128 stands for zero in the data rows.
In each pair of rows below, the second row is the first one turned about zero in one of two ways (a turn may also mirror it), with some noise and a change of scale.
Each pair is followed by the number of its way, counting from 0 in the order the ways first appear.
[195 112 170  77 151 138 148 112 125 114  99 114 131 129 119 142 128 152 128 128 112 113 118 122 154 151  88 113 133 125  73 157 121 138 151 115 128 135 138  79 149 192 127 131  61 108  96 108]
[105 123 124 111 133 154  80 119 137 145 143 151 139 107 101 122 111 113 179 117 108  89 138 127  69 138  73 121 130 122 156 132 141 141 115 168 102 109 108 175 126 129 174 110 105 148 124 125] -> 0

[ 23 219  87 170 109 159 118 152 109 140 118 140 124 132 114 138 136 138 124 147 116 142 130 133 135 141 129 151 120 119 127 148 118 155 129 139 140 133 133 122 132 137 127 131 129 137 128 122]
[116 112 127 103 100 163 118 170 135 137  95 158 144 130 121 165 110 151 165 141 127 133 174  93 130 133 101  89 105 109 110 145 147 139 145 102 164 131 105 156 149 131 178 113 142 110 100 148] -> 1

[129 138 137 126 148 191 136  87  96 121  59 141 144 128 109 162 108 134 165 137 116 107 114 150 140 152 107 118 147 198  93 169 109 112 168 144 120 145 159  44 152 145 138 110  83 164  94  88]
[158 148 127 114 138 156 141 114  76 159 159 146 127 155 124 203 136 146 155 118 150 147  88 120 123 106 108 159 121 159  86 141 132 110 183 179  98 140 112 146 133 103 195  88 100 116  91 113] -> 1

[ 45 211 129 189 124 151 115 145 154 154  92 162  53 180 101 162 164 130 171 125  62 113 110 178 156 186 134  80 145 202 130  58 208  99 158 118  95 207 132 124 137 174 108 132  83  76  63  89]
[ 95 135 100 147 110 197 124 167 170 148  68 122 165 173 195 123 151  96 167 125  88 133 196 105 168 117 116 134  73 104 108 106 146 100 225  72 149 138  73 135 111  34 148  73 148  80  78 130] -> 0

[115 160 110 118 102 126 110 158 206 162 184 141 122 111 139  58 128 145  96 128 169 139 147  38  95  90 135  88 114  83 131 111 139 126 129 109 165 116 150 206  65 133 176 133 173  40 133 181]
[118 124 116 192 111  76 145 125 162 105 158 128 115 142 179 136 149 111  49 138 162 139  78 120 139 102 124 127 169 163 171  73  61  77 154 137  89 113 132 104  68 116  50 134 137 154 165  67] -> 0

[255  14 162  82 157 101 125 103 132 111 116 105 147  94 155 130 134 124 164 127 109 113 136 125 121 103 134 133 140  93 114 118  89 125 122 124 110  93 129 101 122 110 120 132 109 145 136 124]
[168 141 103 145 163  89 131  95 148 140 191 118 101 148 128 109 140 146  76 114 160 116  74 169 138 121 115 167 159 150 157 134  96 101  99 174 111 117 174 159 109 137  87 158 136 136 168  63] -> 1

[233  88 156 105 168  84 147  88 130  99 161  95 206 121 164  86 114 134  79 124 208 143 118  85 127  80  92 167 101  89 113 172  67 176  86  83 166 104 148 132 117 103 154 114 154 130 139 121]
[153 117  98 135 161 135  67  82 164 123 173 137 138 128 103  80 155  70 148  75  83  85 110 179 106 157  88 152 119 106 196 112 121 124  76 169 140  98 147 174  70 131 102 152 112 139 141  93] -> 1

[122  97 133 216 109  76 122 167 153 127 167 140  68 182 111  97 217 119 144 110 116  69  80 168 148 153 130  75 167 165  75  63 201  85 146 145  99 187  94 193 100 199  95 174  50   9  68 137]
[117  76 139 160 103  62 165 173  76 150  98 108 132  96 221 166 140 122  98 153 146 149 133 161 122 102 202 131 120 175 131  62  83 149 168  27 110 187 127  56 111 169  45 131 136 107  24 190] -> 1

[133 143 168 122 129 143 126 124 164 131  93 157  67 158 108 155 170 144 184 132  58 111  99 147 167 192 113  79 136 172  92  76 178 120 146 123  96 170 127  96 140 201 107 154  80  65  56  91]
[ 86 134 130 131 119 183  97 141 161 171 111 141 173 137 171 131 152 105 205 115 105  97 192 133 109 132  87 148  78 117 136  91 136 100 198 139 134 130  58 179 114  62 152  79 133 103 102 119] -> 0

[102 179  97 213 143 134 159  70 117 164 107 155 232 199 141 100 128 137  94 132 240  84 155 153 133 131  74  97 130 192  63 130  79  66 104  65 155 149 204 125  96 140 170 126 106  80  93 112]
[221 169  12 151 161 148 128 101 157 112 153 141 124 202 100 113 162  94 100 107  60 128  65 121 173 102  62 135 107 128 120 172 150 122 162 145 154 192 174 173  71  88 153 164 121 133 159 115] -> 0

[228  12 160  76 136  96 127 111 122 112 139  97 139  87 155 115 110 125 147 129 126 119 134  95  97 101 136 147 133  82 125 115  97 143 114 150 127  86 113 127 124 100 122 142 158 137 166 144]
[120 134 173 100 139  64 133  99  84 133 167 110 110  91 111 159 109 164 136 130 177 107 111 158  84 126 115 168 171 143 132 107  92 140  84 174 113 117 143 149 176 168 125 141 115 134 137 117] -> 0

[189  71 165 106 131 121 126 123 155 126  95 147  81 132 123 166 164 139 186 124  47 102 107 141 143 169 125  85 152 142 102  82 165 107 159 139  92 158 125  90 133 195 112 146  68  72  96 102]
[110 134 158 132 144  54 169 147  83 162 157  99 113 108 175 173 134 168 102 154 201 144  99 139 120 104 151 160 150 187 107  92  70 119 166 146  88 134 131  95 137 121  99  93 121 111 117 115] -> 1

[246   5 195  48 141  85 183 104 121 108 137 113 139  91 104  92 107  96 114  97  87 130 146 107 121 130 146 176 109  93 163 188 129 132 123 137 160 117  96 110 159 127 116 133 149 163 145 132]
[162 151 155  90 171  77 123  66 105 117 182 101  77 109  73 107 121 109 101 123 121 119  84 178  96 138 140 156 171 121 132 127  99 145  54 192 123  84 186 133 135 171 123 178 107 166 180 111] -> 1

[255   0 191  69 176  46 148 107 157 109 172  77 132  85 158 101 122 103  94 119 138 152 145 108 131  91 140 144 104  68 185 105 122 151  78 100 135 113 106 157 128  79 115 111 170 152 164 120]
[145 150 128 119 191  79 106  62 149  98 180  69 108 133 119  52 158 116  61 101 124  98 109 196 111 170 153 156 181 105 192 138 112 107  43 176 128  69 171 119 110 159  55 173 128 139 186  96] -> 1

[114 151 115 100 108 146 128 134 111 124 114 129 133 122 136 123 120 157 136 157 116 145 123 108 124 142 104 150 133 100 112 159  94 152 126 151 134 110 116  99 153 163 130 138 123 136 140 135]
[108  89 125 131  96 124 119 124 143 128 112 165 137 106 106 119 102 140 144 125 145 140 131 124 126 144 115 109 118 114 144 138 126 154 110 130 124 135 124 137 115 129 145 137 136 136 151 142] -> 0

[187 106 154  50 171 162 109  88 128 114 110  92 177 142 160 163  71 154  59 157 200 186 143  83 106 145 111 150  79 139 178 173 105 185 108  75 149  95 132 121 111 100 187  93 181 119  93  78]
[153 135 137  83 147 153 134 111 139 109 165 101 124 101  67  61 110 131  66 116 130  99 110 139 129 162 132 151 175 100 129 163 131  96  49 222 115  49 163 111 102  98 150 116 130 159 209 113] -> 0

[141 156 184 112 145 138 142 133 157 127 104 146  57 151  87 140 168 131 153 113  46 135  95 157 180 214  98 108 124 172 100  90 186 136 152 112 121 201 114  80 165 212 102 138  73  70  49  76]
[ 69 134 200 106 134  83 140 140  52 183 123  93 123  98 204 199 117 154 158 157 182 129 147 157  80  98 153 166 127 174 101  89  88 132 163 138 106 118  99 115 179 143 119  85 109 103  70 144] -> 1

[ 51 175  67 162 119 139 105 135  85 141 141 118 162 105 150 132  98 127 117 139 158 147 150 128  99  79 140 170 124  97 157 172  93 140 108 142 128  92 124 144 129  71 136 118 151 200 191 146]
[151 129  91 129 125 182 117 143 157  97  83 157 126 152  72 106 115 124 132 108 100 127 142  75 162 137  77  92 114  82 125 178 181 141  90 124 169 135 128 152 113 126 179 155 140 127 150 129] -> 1

[  6 226  78 183 103 160 104 153 120 153 119 138 116 139 129 146 120 135 124 141 120 141 135 145 130 129 137 137 132 132 140 142 135 139 128 133 132 125 130 146 133 128 137 130 131 140 135 129]
[107 133 128 122  91 170 136 169 131 126  68 150 147 141 126 142 113 129 158 153 118 138 168  88 153 122 110  81 113 118  97 155 164 148 136  80 162 138  97 134 136 120 180 121 154 124 115 153] -> 1

[ 65 245  72 246 163 138  45 104 134 156 112 127 146 193 177 187 157 139 147 155 147 114 109 159 154 114 124  90 171 171 108  22 114 117  96  63  76 177 168 173 108 115 154 107  84  87  92  61]
[143 177  65 165 154 168 143 166 153 143  70 123 125 223 181 138 150 128  71  88 118 137 133  73 236 119  82 134  97 138 106 180 194  89 131 129 193 140 113 143  92  75 170 116 194  39 122  68] -> 0

[222  54 158  60 124 107 146 137 144 103 138 127 141 120 134 121 131 133 146 121 108 124 110  99 119 124 130 123 133 102  87 137 106 134 123 143 133 104 140 127 116 152 138 142 131  89 135 145]
[139 109 141 154 132  95 128 106 140 145 181 138 119  99 115 114 115 112 117 146 152 121  85 164 113 153 151 134 138 153 163  99  90 134 106 150  81 121 157 122  95 134  95 143 124 131 172  90] -> 1

[110 127 104 136  94 160 100 131 128 139 122 145  80 141 167 182 134 130 208 143  82  78 126 152 111 113 150  82 167 135 104  64 148  86 143 171  82 105 122 150  96 110 114 147 101  81 119 156]
[127 116 107 172  90 124 193 165 136 129 112 117 123 149 163 152 100 151  89 171 171 180 112 101 176 117 164 104 139 168 112 127 127 117 159 109  97 143 139  95 131  86  95 125 149  97 135 116] -> 1

[194  28 148  55 101 113 162 124 139 108 145 118 127  93 127 107 104 119 132 108 113 122 142 104  98 110 144 139 119  89 138 173 130 115 145 185 143  93 110 116 130 114 107 138 156 158 171 173]
[113 107 168 114 112  83 127 100  81 133 174 128 116  86 101 151 112 143 153 157 155 124 108 147  69 120 149 131 151 141 111  97  91 152 119 147  78 117 141 116 157 169 104 127  86 168 136 160] -> 0

[252   0 158  82 152  78 155 110 129 105 155  83 172  84 135  80  97  98  89 110 172 144 158 101 104  75 149 165 113  87 166 174 105 137 109 130 153  92 118 145 120  57 134 103 162 199 188 151]
[202 149 108 114 177 126  99  63 163  80 194 105 107 153  64  51 147 101  78  79  89 105  83 174 123 139 127 144 158  97 173 167 132 123  42 173 127  90 188 123 107 150 105 178 117 181 189 103] -> 1

[ 75 149  76 131  94 155  92 144 126 133 117 135 134 127 166 176 129 137 160 141 121 120 133 121 101 109 149 127 160 109 113 109 115 118 117 164 105  98 129 140 112 115 127 132 112 136 170 150]
[123 110 118 129 108 119 156 168 120 142 121 156 122 137 133 166 107 156 107 156 183 173 125  89 154 113 115 105 127 164  96 148 140 144 136 125 123 142 135 116 134 118 147 126 148 109 144 121] -> 0

[159  97 160  41 101 127 165 134 129  97 149 125 105 101 107 107 113 152 103 104 158 145 121 101 120 150 108 153 102 107 121 175 134 151 148 157 154  87 100 116 150 137 105 142 163 130 137 158]
[102  78 146 143 103 111 124 105 115 123 145 143 145  67  99 103 114 106 146 140 141 117 120 150  76 149 159 151 147 117 158 112 104 134 110 163  80 126 145 133 156 125  94 120  94 160 141 153] -> 0

[242  73 193  57 164 101 147 139 114  70 154 133 121 104 149 107 153 133  78 144 161 116 110 106 132 140 109 107 102 145 104 121 103 152 140 138 104  96 167 115 112 136 134 124 130 106  82 134]
[135 113 159 101 173 132 115  95 135 157 165 145 136  93 143 147 141 138 141  93 107  94  97 153  77 169 133 188 173 124 168 138 115 105 102 204 110 115 127 180 143 143 133 118  90 161 139  79] -> 0

[ 62 171  62 170 106 142  89 127  96 149 147 113 167 124 174 151 100 129 129 142 169 122 144 119  99  62 154 147 143  92 147 133  81 126 100 144 128  82 134 184 110  52 149 119 149 159 181 153]
[156 127 119 159 100  96 183 143 107 121 108 125 105 152 113 158 113 154  54 163 172 184  74  86 182 118 143  95 148 156 106 159 149 136  89 120 133 153 173  91 137 152 131 156 166 130 139 127] -> 0

[224  61 170 137 129  77 135 127 128 121 160 130 103 111 138 115 189 112 181 106  86  53  85 128 154 120 105  91 162 113  79  73 138  94 132 174 113 145 117 111 154 143  76 155  64 126 135 135]
[107 140 153 122 149 102  69 105  88 176 121 129 130 113 164 189 153 139 207  92 146 116 129 125  77 111  83 159 102 138 136 109 113 112 154 148 136 155 104 193 175 172 149 129 101  89  76 124] -> 0

[255  40 217  76 193 100 160  99 137 104 129 101 145 108 129  98 142 117 117 119 126 135 116 108 158 141  98 139 112 104 108 139 105 152 125  90 142 138 137  92 147 144 127 132 109 119  94  75]
[130 144 163  81 172 117  55  71 123 146 176 115 116 111 101 100 126 117 173 101 107  58 130 176  50 149  92 158 149 107 158 127 114 114  80 184 143  68 117 182 135 158 148 152 124 149 136 105] -> 0

[177  70 193 107 162 128 143 138 133 134 124 122 110  90  29  76 154 110  90  98  94 126 139 123 159 174 105 113 125 139 138 199 173 137 201 110 138 164  81  80 172 216  86 129  40 186 139 149]
[101 127 151  90 125 125  59 119 132 108 124 143 143  83 101 105 137  96 174  83  50  87 166 141  18  93 124 116 109 106 157 100 127 151 144  96 112 134  83 126 126 184 131 103  83 182  90 166] -> 0

[ 82 149 125 244 181 121 104 127  95 147  91 124  59 121 108 178 206 109 188 152  42  97 122 216 175 177 117 121 166 204 140  81 206 107 117 152  61 178  65 135 161 135  75 157  20 168 105  49]
[147 153 156 114 157 111 161 172  29 158  52  89 108 153 213 216 159 184  84 160 178 150 140 107 170  76 133 166 124 166  63 170 163 108 160 125 185 161 107  91 160 184 106 116 172  73  40 145] -> 1

[135  84 114  80  65  33 185 187 226 111 201 123 107 151 149  74 120 111  72  93 162 145 114  98 111 103 170 113  93  78 157  88 171 133  70 140 186 125 129 228  69 111 146 139 233  45 160 180]
[ 82  96 137 139 105 122 127 106 188  68 149 120 123  87 107   0 124  84 130 169 110 135 171 191 114 179 208  66 128  85 165 113  97 177  69  62 132 106 138  58 109 134  54 160 135 156 193 177] -> 1

[255   8 196  71 170  88 154 102 134  99 145 103 133 101 124 110 125 118 131 116 121 124 133 110 130 116 123 132 122 104 117 136 112 143 118 124 139 116 121 100 131 128 121 127 121 128 127 106]
[118 143 180  85 164 100  77  88  92 142 170 102 108  90 110 137 135 138 165 106 134  67 115 175  62 121 105 168 151 118 162 100 103 137  84 195 113  88 118 159 164 178 137 133 101 139 129 115] -> 0

[ 87 211  73 195 137 158 107 105  90 150 113 126 198 164 128 157 147 142 148 172 125 116 130 130 149 138  86 102 163 145  91 108  85 111 102 116 116 142 157 114 113 160 174 101 109 110  96 103]
[168 151  95 147 119 179 108 129 177 136  95 162 128 160 116 139 125 138 116 112 115 157 127 105 207 129  70 101 109 126 127 163 161 119 145 120 148 162 134 151  74 116 187 147 139  92 142 121] -> 0

[217  81 177  57 145  67 209 161 178  51 240 104  82  93  89  29 124  71   4  84 209 181 114 119 140 119 181 127  85 135 161 110 150 143 105 123 156  91 122 237  87  70 133  97 255 108 125 166]
[141  90 166 160 175  86 149  50 112 124 184  92 126  97 170  83 166 121  82 112  91 112  89 252  96 149 255 216 185 156 186 114  83  82  92 179  67 114 152  92 141 158   0 143 100 131 106  85] -> 0

[ 68 198 139 130  68 104 127 159 156 107 154 131 138 199 134 123 134 159 114 112 166  93  90  95 115 153 102 110 118 153 117 112 187 129 128 152 151 154 149 151  90 138 158 153 146  37  87 176]
[ 85  91 135 151  91 169 124 194 136 131 111 125 163  90 143 107 105  74 167 135 144 154 180 110 105 161 160  96  95 112 139  86 114 150 169  75  96 141 145 124 115  94  91 104 101 149 107 181] -> 1

[129 174 171 136 161 118 171 128 125 114 137 143 113 136  87  82 153 143 103 118 112 153 108 141 196 200  70 166  83 120  82 159 131 177 133 115 163 175 120  72 181 208 114 147 105 108  71  93]
[111 126 183 105 142 100  84 108  93 176 122 121 138  82 158 184 135 139 209 135 145 104 149 149  53 132 108 157 117 133 141  82 122 154 124 155 140 133 106 176 180 174 124 128 103 115  82 165] -> 1

[101 110  95 144  92  87 126 136 135 124 207  86 179 133 176 105  74  99  46 105 255 119 130  88  77  55 159 143  95 116 208 164 133 117  92 158 174  88 120 220  91   4 147 103 213 170 188 189]
[187 135 119 153 158  66 194 125  73 114 169  69  87 121 116 119 144 125  17 131 177 196  37 127 150 126 219 157 167 158 117 158 106 123  90 155  84 130 243  59 131 173  47 165 125 141 134 152] -> 0

[122 136 106 130 119 180 139 111 119 123 131 147 132 148 109 127 151 159 163 132 220  97 129 125 123 152  73  69 125 174  62  73 137  89 141 159 114 117 149 102  84 118 122 132 148  89 115 157]
[168  94  99 145 132 160 123 101 128 105 142 152 166 146 110 166 146 154 129 108 132 139 108  84 145 113  95 173 121 139 120 132 139  78 203 164 104 174 127 159 145  77 115 130  78 108 138 101] -> 0

[101 139  93 113 101 151 112 138 113 127 127 138 134 113 151 152 125 146 158 136 114 138 131 119 103 124 136 125 133  98 111 140 100 132 125 164 120  92 127 113 134 135 124 144 122 138 157 154]
[123 112 124 132 102 124 142 146 121 140 123 163 134 113 107 151 105 165 134 158 160 152 129  90 142 126 119  96 130 145 116 125 118 158 122 117 116 132 124 127 141 132 140 126 137 122 149 131] -> 0

[ 57 113  85 134  57 137 120 167 139 137 124 150  70 126 121 163 125 111 181 121  81  94 139 154  91 123 181  90 155 155 162 108 181  72 159 197 103 115 106 159 107 103  95 147 135 130 166 179]
[122 114 123 130  90 132 213 166 117  89 103 125 115 138 103 120 102 161  92 180 141 181 114  81 184 119 177  85 129 139  78 160 137 140 146  80 109 142 150  66 153 124 133 130 145 141 140 164] -> 1

[178 136 197  66 177 147 156 104 127 153 120 117 157 108  82  76  59 115  53 112 140 211 169 109 140 117 136 188  65  89 220 184  90 167 162  26 181 168 151  44 180 128 130  59 202 191 125 112]
[ 90 194 163  44 173 129  74  61 143 121 179  90  77 142  75  90 122 123 182  66  84  45 142 152  86 132  84 150 149  75 137 117 125 135  87 167 137  48 109 178 187 129 208 132  90 168 161  98] -> 1

[112 149 113 124 174 197 122  70  92 157  50 145 186 145 133 168  88 160 109 165 164 164 185 151 112 157  99 143 114 166 139 175  83 138 127  52 122 119 156  77 131 137 172 113 128 153  98  61]
[165 150  91  74 123 179 143 125 159  71 128 151 126 147  53  87 110 121 114 143  71 108 125 114 164 131  90 108 142  91  90 193 165 133 101 146 151  97 119 111  99  81 190 130 155 174 200 134] -> 0

[134 147 172 113 143 157 163 126 131 120  99 155  90 143  85 126 157 145 153 130  83 124 117 144 159 197  86 122 113 154  83 135 154 125 156 114 128 181 124  69 174 217 117 147  85 100  60  94]
[100 117 113 127 111 180  66 124 174 130 102 162 163 104 125 106 125  79 211 111  83  91 180 137 103 143  94 124  88  92 140 101 138 126 168 132 139 125  77 173 118  84 152 117 112 130 106 140] -> 0

[185  14 148  62  92  79 161 120 106  99 168 116 140  86 136 102  87  91 103  90 121 108 149 112  85  80 196 174 120 102 200 183 127  95 109 169 136  71  95 170 132  74 120 130 194 190 195 173]
[127 150 201  90 157  43 180  96  57 134 163  96  85  67 110 148 120 138 123 163 149 145 100 181  96 128 213 144 166 178  96 121  81 174  94 147 102 131 179  83 168 194 110 145  94 169 123 156] -> 0

[201  47 132  88 144  96 149 114 104 115 163  94 180  84 154 106  87 115  98 123 172 143 151  96 103  82 130 175 114  64 144 176  77 149  99 135 156  78 121 136 128  76 137 117 166 184 186 144]
[177 128  94 125 148 140  96  84 165  96 157 129 116 138  67  75 138 102 100  98  97 110  96 149 126 158  94 125 151  96 167 168 132 118  51 178 131  97 178 160 100 138 125 188 130 132 186 104] -> 1

[ 88 136  98 105  89 144 123 143 114 126 118 139 133 108 133 134 122 135 149 140 124 135 131 104 111 120 135 128 125 101 129 157 113 141 139 174 130  92 116 113 130 126 124 142 128 151 164 164]
[130 105 143 126  95 101 147 134 127 118 133 156 135  95 115 147 106 154 133 151 156 161 114 100 137 134 141  90 132 140 128 122 114 158 131 120 109 138 142 121 142 142 133 123 126 151 146 149] -> 0

[ 40 195 122 182 120 155 118 145 140 168  78 166  84 158 110 161 147 122 183 134  42 133 113 177 159 167 137 109 141 158 125 102 167 119 154 118 106 194 119 104 144 177 115 139  67  98  93  84]
[101 141  95 136 103 186 113 170 166 130  76 121 148 166 177 123 128  98 170 136  99 136 176 110 157 130 114  89  64 112 106 108 145 136 201  61 168 130  66 140 117  74 155  89 175  97  98 148] -> 0

[141 120 138  97  92 115 137 133 167 110 131 142 107 146 134 129 144 156 162 133 112 105  95 101 125 152 112 100 134 122  74 109 135 119 137 157 142 121 154 132 106 178 139 155 122  48 100 144]
[121 109 122 157 113 140 114 132 150 169 142 161 158 113 153 152 135 125 165 136 156 130 124 147 102 134  98 146 110 142 144  82  87 113 165 165  95 135 115 171  93  87 131 103 111 106 136  92] -> 0

[185   7 165  49  92 103 175 135 133 101 135 135  82  78 109 107 104 107 142 102  93 117 144 129  97 123 161 127 124 111 163 169 163 107 159 191 127 107  87 125 132 113  92 147 151 156 165 186]
[152 123 139 113 127  84 170  96 107  84 180 109  91 108  65 114 104 145  93 140 139 146  64 137 119 148 172 134 189 124 124 148 120 150  67 166  95 115 193 100 161 152 108 153 108 173 183 150] -> 1

[ 81 184  89 111 114 181 102 116 102 133 120 137 169 124 126 142  88 141  91 137 191 140 138 108 113  97 120 152 121 113 129 159  85 112 140 104 147  90 146 118 137  96 141 108 192 157 139 167]
[140  95  97 166 100 128 186 122 146  91 135 137 102 135  68 107  98 138  89 126 119 169 109 101 161 118 161 108 145 125 131 157 136 124  89 125 100 136 159 115 126 124 139 150 123 156 179 116] -> 0

[115  21 121  97  66  65 217 192 221 102 126 148 117 108  37  17 117  89  82  58 128 167 142 125 111 123 182 114 113 143 137 173 187 120 142 145 198 145 112 146  94 147 128 126 185 129 190 189]
[135 113 146 137 141  70 117  99 103 101 241 132 139  93 138  93 147 113 140 149 121 124 119 232  58  98 207 145 119 146 153  70  49 161 177  63  73 157 120  55 100 149  48  85 109 158 123 167] -> 0

[ 36 209 113 251 142 171 104  96 128 168  97 159 134 221  96 155 159 113 159 133 150 101 131 207 159 140 121  65 137 254  84  83 155  41 155  60  98 218 157 128 126 136 150 114  65 115  48  88]
[178 192  40 150 135 209 123 143 163 127  83 114 151 216 143 129 158  88 119  90  44 121 143  98 214  70 101 132  66 102  70 154 177 102 206  87 161 165  94 149  96  43 163 104 148 113  51 101] -> 0

[  0 214  58 207 112 155  83 141  97 164 112 128 119 132 140 167 115 121 139 144 116 134 149 164 115 103 159 136 145 139 179 117 133 117 132 131 100 128 117 153 129  81 121 118 130 188 167 129]
[124 153 111 118 101 181 156 178 134 111  55 125 132 172 127 131 123 154 119 135 114 151 152  63 189 109  99  86 104 102  81 184 190 143 134  85 183 143 106 124 142 117 195 111 169 106 119 148] -> 1

[ 15 225  74 168  89 165 109 149 113 133 123 138 113 152 129 147 124 138 122 129 140 120 120 144 119 141 126 122 135 145 128 118 140 120 132 145 119 124 131 149 119 118 128 132 144 119 135 144]
[101 111 110 130  83 174 149 169 129 131  69 148 151 133 115 141 116 129 146 147 117 145 153  83 148 130 117  91  94 118 100 149 156 129 153  78 151 151 109 132 137 105 165 109 139 115 109 154] -> 1

[121 139 111  93 120 160 103 136 117 138 107 149 159  98 133 142  99 135 124 146 135 146 129 103 102 101 132 162 132  77 143 157  80 140 139 133 139  87 141  96 154 114 133 114 169 158 152 156]
[123 102 138 123  94  96 170 140 140 116 143 146  93 113  76 121 104 161 124 141 152 161 131 104 140 140 146 100 146 111 137 131 120 134  90 113 112 124 146 121 144 132 160 145 139 159 191 125] -> 0

[  0 255  86 209 127 149 125 150 121 158 123 140 120 151 105 121 118 123  98 134 124 162 134 156 144 140 131 157 113 147 160 143 145 146 124 104 146 170 128 138 150 124 130 127 139 145 113 108]
[133 123  75 172  97 170 154 166 165  90  78 137 143 171 131  84 135  96  87 137  97 165 140 116 188 139 166  77  94  99 130 139 159 133 132  48 161 139 140  85  96 104 101 134 168 113 120 153] -> 0

[ 16 226  85 201 141 160 119 143 100 159  97 140 115 112 110 117 121 121 128 144  96 179 160 177 148 117 147 187 131 114 148 162 109 154 120  93 133 141 129 120 165 126 119 125 119 191 152  92]
[123 121 103 140  91 156 161 157 150  71  83 153 123 164 117 103 118 118 118 152  95 143 161 121 181 124 143  46 109 107 110 166 158 164  99  46 183 142 121  89 121 133 122 161 195 129 141 148] -> 0

[ 21 250  76 181 126 154  88 156  99 138 122 148 129 138 144 155 136 140 115 157 142 131 120 144 130 132 135 123 134 145 134 109 117 140 128 125 109 131 148 135 116 122 132 126 125 140 120 124]
[103 111 126 121 115 181 140 178 154 132  69 157 146 145 162 144 131 139 156 120 109 132 173  78 163 148 110 105  93 111 123 141 158 133 161  93 163 144  89 147 125 110 167 113 143 103  99 134] -> 1

[  0 229  79 196 104 150 101 146 124 155 109 149 102 163 121 160 142 129 146 136  98 127 125 155 133 148 142 110 149 167 130  97 165 113 135 131 109 158 134 145 127 140 123 132 113 118 122 120]
[ 93 126 140 129 106 150 158 176 106 128  72 141 132 140 165 162 124 147 147 159 137 163 184  81 156  96 119 108  94 142  78 133 166 142 181  71 157 156  92 105 145 124 150 101 152  91  83 158] -> 1

[ 89  95  63 172  79 126  68 127 132 145 125 128 124 138 184 186 120 107 175 122 130  73 137 153  77  54 202  72 188 146 166  59 143  65 123 171  65  94 125 207  65  40 129 113 134 146 185 170]
[162 140  65 165 109 156 206 162 164  81 107 118 122 188 120 100 133 130  26 137 116 189 112  87 234 120 185 100 130 140 108 173 159 119 142  63 132 153 170  51  89  78 113 125 181 125 145 118] -> 1

[124 216 114 175 175 153  65  99 126 145 109 127 160 176 169 173 158 155 132 151 161 120  93 128 161 154  82 110 155 145  74  53  97 149 105  63 100 151 168 127 128 147 151 125  81  69  76  66]
[ 86 122 107 166 129 143 104 165 142 188 101 133 164 137 220 158 159 120 150 116 142 119 167 133 115 115 100 164  82 151 141  86 117  86 192 124 133 153  79 154  99  82 115  91 142  54  79  86] -> 1

[ 60 202 120 133 142 148 138 143 107 137 122 131 138 126 112 108 119 135 115 142 121 162 127 118 144 159  94 182  97 103 119 169 105 177 120 111 147 133 124  91 172 163 134 128 133 138 127 114]
[117 123 145  96 111 139  95 125 125 147 103 164 133 113 124 136 102 130 189 129 136 111 157 107  97 140  55 118 109 116 128 116 143 142 121 139 152 126  99 171 147 141 182 131 137 109 122 136] -> 1

[122 149 120 110 124 128  74 172 131 107 168  80 111  83 157 143 123 129 122 145  87 187  92  87 137  81 159 172 119  44 151 113 114 217  95 138 125 104  91 170 125  88 141 116 162 152 161 118]
[115 103 146 140 109 145  96 143 164 118  98 119 122 117 104 110  99 148  95 108 166 118 169 117 152 179 114  92 130 105 164 156 144 107  34 128 152  64 110 131 116 160 131 151 198  90 158  92] -> 1

[ 10 255  80 240 172 161  74 118  78 176 105 121 129 138 133 168 126 128 122 157 120 151 149 174 154 129 125 161 137 150 176 114 123 145 115  82 101 167 125 124 158  93 120 105 102 197 135  66]
[125 146  98 134 114 188 156 168 147  76  39 119 131 189 115 100 121 135  75 124  93 160 161  63 211 130 135  79 111  93  89 198 207 134 104  46 220 130 123  81 131 133 151 149 191  99 125 149] -> 0

[118 162  91 150 156 150  90 103  65 148  89 132 153 127 131 175 139 151 180 144 109 112 147 128 138 134 100 143 149 143 119 127  76 129 127 119 107 111 142  75 145 148 126 123  88 172 128 118]
[140 140 133 139 138 148 135 130 126 168 112 150 136 152 153 176 138 149 126 123 146 135 107  90 162  94  59 153 111 148 119 131 153 115 164 141 135 154 124 174 113 117 170 139 114  93 135  82] -> 1

[255   0 194  67 145  70 165  96 140 100 144  99 127  89 133 106 115  99 135  98 119 101 143 125 107  93 163 123 132 122 159 131 140  99 126 139 125 107 109 138 119  88 113 118 136 150 151 148]
[127 169 207  70 181  63 110  81  55 143 185  79  89 104 127 151 138 138 150 132 146  75 108 183  53 107 134 187 169 142 114 102  88 141 115 198 106  90 140 134 180 183 133 112  88 159 113 132] -> 0

